Each path is a new rotation, seen through one point. The rows after it are directions, each followed by how far the rotation turns it, in deg/step (0 if it stays put).
Each turn is a multiple of 5 degrees from 10 to 175, or 0.
Each row of a path follows its step; steps can be skipped.

step 0: [  2   7   4   0 -13  -7  -9   0  17  15   1  -1   9   8  30  18 -16  -2
 -27 -14  10 -14 -15   5  17 -15 -10 -10  -7  19 -14  -4  -4  14  33  -7
  -5  -2   5   3  -8  11 -15  -7   1  25 -18   0   6   5 -16   6  -6  16]
step 1: [  5   5 -17 -14  -8  -6  -5 -10 -11  -4  -1  17   4   2 -13 -20  12   8
   4  -1  -8  17 -26  -4  -9  10  19  -5   4  13  -3 -14 -19  -7  27  24
   6  -4   5  -2 -10  -4   5 -14   6 -10  -9 -22   7  30  10  24 -10  -9]
step 3: [  5   3   1  -6 -17  24  21  12  17   7  -9   0   3  -4   2  11  19  13
  38 -25 -10  12   1  -1  19   1 -10 -17 -15  16  -6   0  15 -17  -2 -24
   3  -8   7  -7   2   5  -8   8  12  18 -13  -6 -10   9  -5  11  -2  -6]
step 4: [-23  -9 -15   4 -10  -4  -6  14 -19  24 -17  11   7  -6  11  -7  13 -13
  -5  -9   0  18  -3 -16   5   0 -16  15   9  -9  14   6  -4 -18  21  -8
  -4   5  11   0   3 -14   4 -34 -18  -3  14  -4   1  -9 -31   4  -2   2]
step 5: [ -5   7  -4  11 -31  -6  10  -9   0   6  -4  -2  -7  14 -13   8  14 -15
  -5 -15  -2 -28 -16   7  -7   8   7   4 -12  -6   6  12   1 -14 -11  15
   3  -9 -10   4 -14   2  12 -16 -21  24 -12  -1  13   8  26 -13  26  -5]
step 6: [ -5  -9 -12  19  -4 -12  26  12  -1  -5 -11  11 -11  -2  -4   4   0  14
   4   2   2  -6 -25 -17  14   5  11   6 -34  -3  24 -14   1   3   8  -7
 -13   9 -22  10  24   1  -3  27   0 -25  -6   2  -6   0  -3   4   5 -10]
step 7: [  1  -1 -13  -9   2  34  15  10 -11   6 -18   4   2  14  18  -1 -14  17
  21  12   3  -8   1 -14   2 -15  -3  -1  19 -22  -4  -1  18  -1  -1  23
   8 -14 -13   0  -8 -20   6  12 -24  14  19  -5   1 -14  -1   3  -5  -8]
step 8: [ -3 -14   3   3   8   2   3  14   7  -1  31 -14   0 -11  10  -7  -8  10
  -7  -5 -15  -4 -14  -1  -9   1   7   9 -10  -5 -13 -10  39  -6  -9 -14
 -11  -4  16   9   7 -21  13 -27  -4   1 -19 -11   4 -23   4  -1  25   2]
step 9: [-26  -5 -13 -27  15  -4 -12  -9  -7 -16 -13  -4   2   1  -7  20  15  -8
   0  15  16 -13   8  -9  15   3  11  -5   1  21  -5   0   7  -5   3  11
  11  29  -4  -1  15  11   9  -6 -16 -10  -8  -4 -19 -12   0  -8  25 -21]
step 10: [ 22  10  22   5   4   1   6  -1 -18  -5  13 -11  11   1  -2   0 -14 -32
  13   2  -7 -25  10 -25  19  14  14   5 -16 -34  -6  -5  -9   9  -4   8
  13  12  13   5   8  -2  17  16  -7  -3   7 -10   6   0  -7   3  -6  12]
[ 0  3 -2 -1  0  3  0  2  1  1 -1  2 -4  4  4 -3 -5 -4  7  5  2  7  4 -3
 11 -6 -4  0 -4 -1 -2 -6 -4  1  1  2 -7  6  1  4 -5  7  3 -5  0 -4 -1 -1
  3  2  1 -1 -1 -6] => 120
[ 3  0 -3 -5 -2  0 -4  0 -4  0 -3 -5 -2 -2  4  4  1 -1  9 -6 -3 -4  0 -4
  2 -3  1 -1  4 -7  0 -4  1  5  8 -3  1  2 -1 -3 -2  2 -9  6 -4 -1 -2 -2
  0 -1 -7  2 -6  6] => 110
[ 7  2 10  0 -3  3 -4  2  2  5 -5 -6  2  4  4 -2 -3  3  3  0 -3 -3 -1  3
  0  5  1 10 -8  6  4 -1  2  1 -3  1  2 -2  5  0 -4 -2 -1  1 -3 -3 -8 -4
 -3  1  4 -1 -1  3] => 145
[ 1  0  0  4 -3  2 -2  4 -2 -1  0 -5 -3 -3 -3 -3  6 -6 -1 -5 -1  1  3  1
  5  0 -5  1 -4 -2  0  8 -1 -2  1 -2  4  9  5 -9  3  2  9  0 -3  2  0  3
 -5  1 -2 -7 -4  2] => 60
